Each path below is one point turned by a fixed rotation once a step. After each direction that follows a path, write how fast that rotation turns it, in deg/step (0 if it stays still).
Each turn is a multiple of 5 degrees from 10 to 175, or 0.
Each row of a path follows its step; steps can be skipped.
Rotation 1:
step 0: -16	-131	-97	284	251	-130	-212	222	-200	-14	19	-124	-109	-86	-204	220	119	277	158	-106	166	264	87	182	-17	-471	-104	351	110	252	225	-249	-64	165	131	-5	-58	74	81	70	118	124	508	-123	-88	185	316	-213	28	85
step 1: 2	218	6	355	-97	-111	-13	439	137	97	190	8	-43	-208	-103	183	-38	11	443	30	185	-58	-84	-286	-91	-63	-266	138	-112	86	293	-419	104	-141	-254	125	-110	42	-130	121	137	256	218	-103	63	-265	270	-34	203	250
step 3: -68	147	116	102	-13	192	16	-122	-177	70	-161	-111	-216	-84	-4	-34	42	95	317	154	-240	498	-125	-93	-200	174	-312	-17	50	6	435	27	-267	-124	-189	-11	-2	-34	172	236	156	-38	481	-115	-154	-273	145	-289	-295	94
step 4: -161	181	-191	102	-175	-111	-44	5	-29	155	171	191	116	-344	389	224	1	-86	208	64	147	178	-156	197	-128	-242	-92	-54	218	-72	347	-148	-252	-185	-245	205	-134	-91	536	114	4	-10	-35	-58	-89	-221	289	58	-293	-113
step 5: -163	56	236	149	77	-112	26	98	151	189	16	62	-270	-4	-69	-82	203	3	123	-126	-78	-206	-159	-77	-56	-367	-170	-125	206	-49	137	-100	-647	-123	-221	-34	-105	-286	444	197	-26	127	78	52	117	-231	-300	129	-207	219
step 6: -376	-246	133	279	122	-199	-164	-27	30	-118	56	-21	-282	145	176	133	184	24	-2	174	182	266	-193	336	-246	-230	-118	289	292	55	-78	71	-351	74	-173	-141	-24	10	133	273	258	199	237	396	-142	-203	43	47	-12	38
step 7: 41	-202	123	342	-39	-284	-174	-17	39	-135	92	372	-482	-1	71	102	-43	60	217	-1	258	32	-183	-188	-184	4	-186	209	29	60	117	13	-82	-211	-226	180	-26	240	132	-156	1	521	-20	40	292	-359	41	65	-204	-105
step 9: -175	-209	-82	14	245	-135	-147	-94	-1	27	-116	107	-127	124	-158	171	-232	355	605	11	-87	456	156	-43	65	-223	-103	-90	-72	10	-86	9	-160	28	1	33	252	64	106	264	-38	398	231	42	71	-176	-54	-441	-66	131
step 10: -48	2	-424	165	68	-316	7	337	-57	188	172	122	61	86	10	-42	-18	-128	303	-123	182	334	-185	94	82	-274	-284	-75	-237	-183	41	24	88	174	-66	382	-173	27	197	164	-56	304	180	-31	-26	-343	238	-211	118	-305
step 11: 79	-111	70	254	123	-201	243	323	-267	321	87	70	-123	-64	-31	-210	-182	-283	383	-68	53	113	4	-84	235	-292	-44	225	43	-210	181	-189	-392	165	254	-149	-83	-98	52	289	-168	158	139	-277	277	-208	-118	-13	-3	70
34	63	-55	-65	66	22	77	35	-124	199	-48	-2	53	-51	14	-52	-11	-13	44	41	-46	-46	-72	34	-69	152	68	16	-20	-120	-47	-28	-69	-40	26	-12	5	-32	50	64	-40	27	32	44	-43	-19	72	8	-51	-29
45
-40	6	-55	-24	6	45	-74	-19	61	-24	45	-74	89	-63	-66	48	16	19	92	-26	-76	-42	52	-56	-35	-42	37	-79	-85	-22	-107	2	-33	8	-27	-18	-12	-72	-21	85	81	54	-90	157	-24	-55	-60	51	30	146
100
-61	-78	65	-91	3	39	-18	-37	-58	50	-43	-112	-108	61	-84	-90	0	-47	31	-31	5	38	39	-19	-26	-68	-42	-58	19	-8	-24	-32	-147	2	83	-69	72	69	-7	32	-56	-86	45	-25	-50	107	-46	106	58	39
120
-57	-7	-11	4	-107	30	73	18	-31	20	27	9	56	-58	-39	6	48	-94	-12	135	-73	25	5	-29	8	-51	9	-64	-60	-24	175	-58	22	-51	-45	-100	-56	-45	-32	29	148	-38	38	-56	-39	68	-71	24	-81	-63
35
94	24	-24	40	-36	-23	120	98	63	-38	-76	-3	-9	70	-82	-43	107	-30	-3	58	161	19	6	-34	-37	-39	94	-62	49	-58	-59	2	45	58	-93	-96	83	37	92	58	19	29	-25	-22	-56	-36	16	-29	52	37
80
13	23	-89	-30	-96	-155	52	-22	41	51	9	8	34	-92	-23	51	0	-66	32	-39	104	-61	5	-86	-106	1	-124	-94	5	69	29	5	33	-10	74	41	56	72	-39	-21	-49	-19	0	74	19	-55	31	110	-31	-92
120
-122	-49	40	27	-55	-137	-19	32	14	36	26	64	64	55	45	-22	-19	39	-6	-18	18	132	-8	-70	-113	49	-11	41	-64	-55	-76	97	-123	5	-29	-25	28	-59	20	-53	10	58	-92	-81	-31	5	-115	-24	-13	-70
20
Rotation 2:
step 0: 291	505	234	-24	461	-139	322	-108	160	-278	-394	288	-229	1	-85	258	-10	229	67	-218	-21	245	135	160	91	53	-42	133	216	159	-27	65	369	166	-232	-280	-66	-397	13	-326	13	-140	-122	-71	195	318	-243	-10	101	-18
step 1: 30	106	444	-110	-143	-199	116	130	124	70	-210	142	-248	297	138	163	266	-114	-365	66	270	184	127	86	303	-347	67	306	-91	120	-192	-11	107	275	58	-150	-182	-325	-4	495	-77	-47	74	325	18	278	135	-399	322	217
step 3: 93	175	306	68	-155	108	62	95	154	-116	16	136	-109	-5	30	17	156	189	15	-290	-102	-8	-68	352	216	-293	7	262	507	-88	-66	-301	382	504	159	-9	-93	-347	-237	49	-229	-616	164	-190	203	-58	-31	-147	91	207
step 4: 220	452	-90	148	134	-69	56	149	-18	-208	-139	143	-111	94	340	321	-212	151	-215	-103	314	-142	-235	157	-141	-172	-320	-123	-312	70	-216	-142	-10	251	190	-145	-272	-130	-439	96	-279	-157	-65	313	191	55	181	-442	338	-66
step 5: 442	200	314	-317	13	215	26	16	418	150	-123	254	-58	-5	-59	2	172	324	52	-249	247	-128	-205	189	-110	-53	-204	-266	24	-196	-72	-265	187	161	-371	-286	27	-376	273	317	214	-458	-82	73	98	-168	151	-111	127	-90
step 6: -33	200	179	90	-27	-199	220	499	46	-333	-323	-14	98	-247	106	-93	188	-189	-218	-471	-52	-59	-139	23	66	10	-261	58	77	-31	56	15	169	409	-257	362	-355	-314	-196	248	-64	-232	-205	110	44	-125	49	-40	557	-14
step 7: -122	456	375	45	-11	235	138	-23	452	-79	-243	417	46	6	165	94	-263	232	-3	115	237	-15	-98	573	-119	-138	-382	269	-8	-34	9	-102	31	146	-425	140	-104	-194	-40	-135	-243	97	-158	398	2	-27	185	-127	-54	-104
step 8: 217	-76	-12	366	-175	251	49	300	368	-96	-109	44	24	-440	-4	6	427	-175	-27	-254	229	150	-23	197	241	-308	-122	198	89	-108	-382	-74	186	222	-176	-460	-107	-320	-85	69	274	-104	-31	474	172	-11	215	-39	106	-118
step 9: -259	223	133	162	223	-33	-256	-19	348	-301	-219	192	-253	-130	87	102	-56	-320	-179	-476	167	-152	-161	149	-304	-158	-180	280	7	181	197	-512	108	211	-171	-69	-159	0	15	249	-42	-185	-288	283	30	163	-445	-49	68	-176
step 10: 120	94	306	-80	-331	25	68	189	369	-11	17	51	-34	-296	428	-31	85	334	-74	2	-211	158	135	190	20	-248	-170	40	-37	-102	-376	-328	365	114	43	81	-150	-448	66	6	-153	-34	-531	173	154	342	-146	-255	-179	-351
-43	69	6	5	62	-17	7	35	22	-93	54	9	38	99	18	10	-27	42	132	119	-86	3	-17	2	47	64	27	96	-49	-50	-75	55	96	53	71	123	-8	-4	37	-105	-70	-48	18	104	48	40	-58	-47	44	-64
110
-123	31	41	56	-22	-84	-15	-119	45	35	-15	4	-121	-110	-60	162	14	-37	-35	20	-5	83	54	40	122	-54	83	-44	12	13	-53	3	59	-19	13	22	31	33	16	1	48	48	-51	62	-47	36	-74	57	11	-90
40
71	76	-35	10	86	-8	0	-47	1	-19	64	79	20	2	50	61	-98	-120	-105	-6	104	-82	-49	-46	3	106	27	46	28	-5	72	-80	47	-10	-53	49	102	-2	-27	-110	52	50	0	-62	36	85	60	48	58	-73
160
107	66	-85	-21	16	0	-58	-47	-6	-78	52	0	-45	-54	-161	-33	87	38	57	-92	-50	25	-23	-8	-62	37	133	84	92	-67	-95	61	-16	23	-45	1	-41	-49	-19	-17	100	-39	-35	-8	-5	6	53	104	4	42
130
73	127	15	-98	-20	34	13	43	32	-103	-112	-43	-12	-43	92	33	-10	5	-11	-17	-111	-26	-50	7	70	-28	15	13	26	-20	-10	-118	43	14	-88	-98	35	-39	-63	105	-80	29	95	122	-42	57	-3	53	-4	-1
0
11	10	-29	-57	-18	64	-9	99	-13	91	47	-47	35	-1	-68	-10	79	-13	-136	15	23	-41	91	-115	117	-91	-11	18	68	-128	-6	-55	67	29	103	53	-113	-24	28	-1	-8	84	29	34	88	-9	47	20	19	-22
155
Rotation 3:
step 1: 89	283	98	-260	138	59	174	-189	-85	193	39	-254	-66	391	352	-406	-122	-76	-60	342	-27	-27	6	383	79	145	78	-189	176	-150	-116	42	-141	-285	83	243	-217	-133	-85	92	34	-255	-223	-51	143	-194	728	-104	146	117
step 2: 168	-25	-89	85	332	-266	180	26	434	-77	-257	15	-140	-700	-21	-334	-37	130	-158	-304	288	-6	291	53	249	90	-127	77	143	-162	-112	105	-293	-188	-49	-69	-137	82	-19	76	-294	-78	-75	-201	286	-417	9	54	54	300
step 3: 117	208	81	37	55	42	-176	41	329	177	250	288	194	79	223	-178	116	323	-188	-34	-199	8	241	160	134	358	-27	299	96	-8	84	270	158	13	-33	-1	-602	27	286	46	149	-139	-535	76	-243	258	388	106	-157	-37
step 4: -41	200	-180	-210	139	-30	42	106	-39	-144	-151	-291	14	-233	38	-198	168	99	-300	-358	101	19	209	-527	373	97	313	94	58	144	-473	-261	354	-358	174	-266	76	-75	-190	-75	-183	80	-187	-124	-173	118	293	50	149	52
step 5: 178	164	269	-253	-224	46	-103	334	282	26	447	116	-156	-135	182	102	317	125	-110	-242	-84	68	276	2	-11	68	209	193	245	390	52	610	108	157	-57	101	330	-77	-120	-13	62	-171	-35	-259	378	178	53	201	-172	-181
step 6: -10	178	183	-161	208	-140	-163	226	17	-585	-174	485	306	199	141	55	337	-125	127	23	-137	-117	361	-396	122	13	216	-200	-18	-23	-456	3	259	247	114	222	2	229	59	-247	11	216	155	-92	-174	-100	22	-125	92	106
step 7: -105	155	314	108	-104	370	-119	-294	-252	55	226	98	166	-51	-43	342	223	-347	-358	-165	-107	-36	-9	-55	187	-89	177	-106	-85	97	-100	220	84	210	308	139	6	-353	188	99	-540	-133	-8	-141	479	2	-80	48	301	-296
step 8: -56	43	88	-81	-223	230	314	237	-134	-197	-337	217	-23	72	-389	208	385	319	210	202	269	-311	347	-122	-347	45	111	-179	75	174	101	-238	12	176	35	360	170	82	267	128	-124	-113	-264	-5	182	-341	132	-259	2	20
step 9: -90	68	146	-8	210	87	430	-216	136	-46	-90	332	146	-251	-80	107	-91	-214	-54	95	28	113	99	233	-13	-209	-251	-239	112	71	206	-226	159	531	217	231	-52	-411	-1	109	-200	-28	-163	-179	-234	474	-337	271	268	184
step 10: -244	-54	-338	70	16	-140	44	-98	-39	-66	15	292	-168	53	-483	213	-121	-140	-230	340	-70	-219	70	-154	-343	86	232	-198	76	-14	457	-177	47	-354	-177	41	16	-103	177	-32	160	103	-164	-122	148	130	516	111	490	-147
7	-12	32	82	51	-64	-134	107	-33	-48	94	-38	-97	-81	20	64	3	-33	58	44	112	-35	-44	-12	9	34	-25	-12	106	17	53	-42	66	-80	-61	60	20	-49	33	108	-98	58	-38	26	48	-68	-1	69	-76	-36
130
-64	16	10	-13	-167	41	70	99	-3	-35	-62	-85	-38	-89	-21	-44	-4	89	-71	-18	63	53	-59	88	-18	16	64	-33	119	-29	30	16	-7	98	-1	5	21	23	-112	-72	5	-3	27	-39	63	-137	33	-11	-37	-59
115
3	-111	65	-104	-102	-115	30	-86	-16	-18	5	30	2	18	-30	53	-109	26	54	46	-29	-55	-12	-53	9	-88	-89	-10	-62	-53	54	-113	15	135	6	37	27	-58	33	34	-51	-65	-11	-38	21	-85	92	73	39	-30
35
-74	57	45	77	-76	-71	-112	-65	11	-28	-73	-83	67	111	29	58	16	6	-159	-5	21	10	-59	28	-27	66	2	-106	-50	-28	-16	-53	13	-40	-35	-49	-30	7	9	53	-70	45	24	-134	-53	94	78	7	13	-41
115
-26	14	84	-1	57	108	-56	-11	-22	8	-95	65	-60	41	-28	-57	-47	37	11	42	38	-97	-36	14	103	-27	11	-34	-1	14	-22	74	-89	65	-28	-60	-123	111	19	121	-150	-84	26	39	30	-46	-22	-72	16	-19
65
59	-24	-51	-133	-19	-69	-8	36	71	14	63	22	111	48	71	-58	31	50	25	-69	61	17	81	24	71	51	94	16	-41	12	-115	-42	59	-21	-1	-38	-132	-24	-22	80	-5	2	-37	-68	113	-56	-62	31	-32	-102
25
-31	-31	-137	-5	-44	24	13	5	20	-132	32	24	-45	-58	-5	-172	-84	27	-91	-55	-23	-104	58	40	-76	-1	-124	-42	30	20	48	-24	10	-71	-29	0	-123	-100	-4	48	6	-51	6	32	-8	75	39	-14	1	32
45
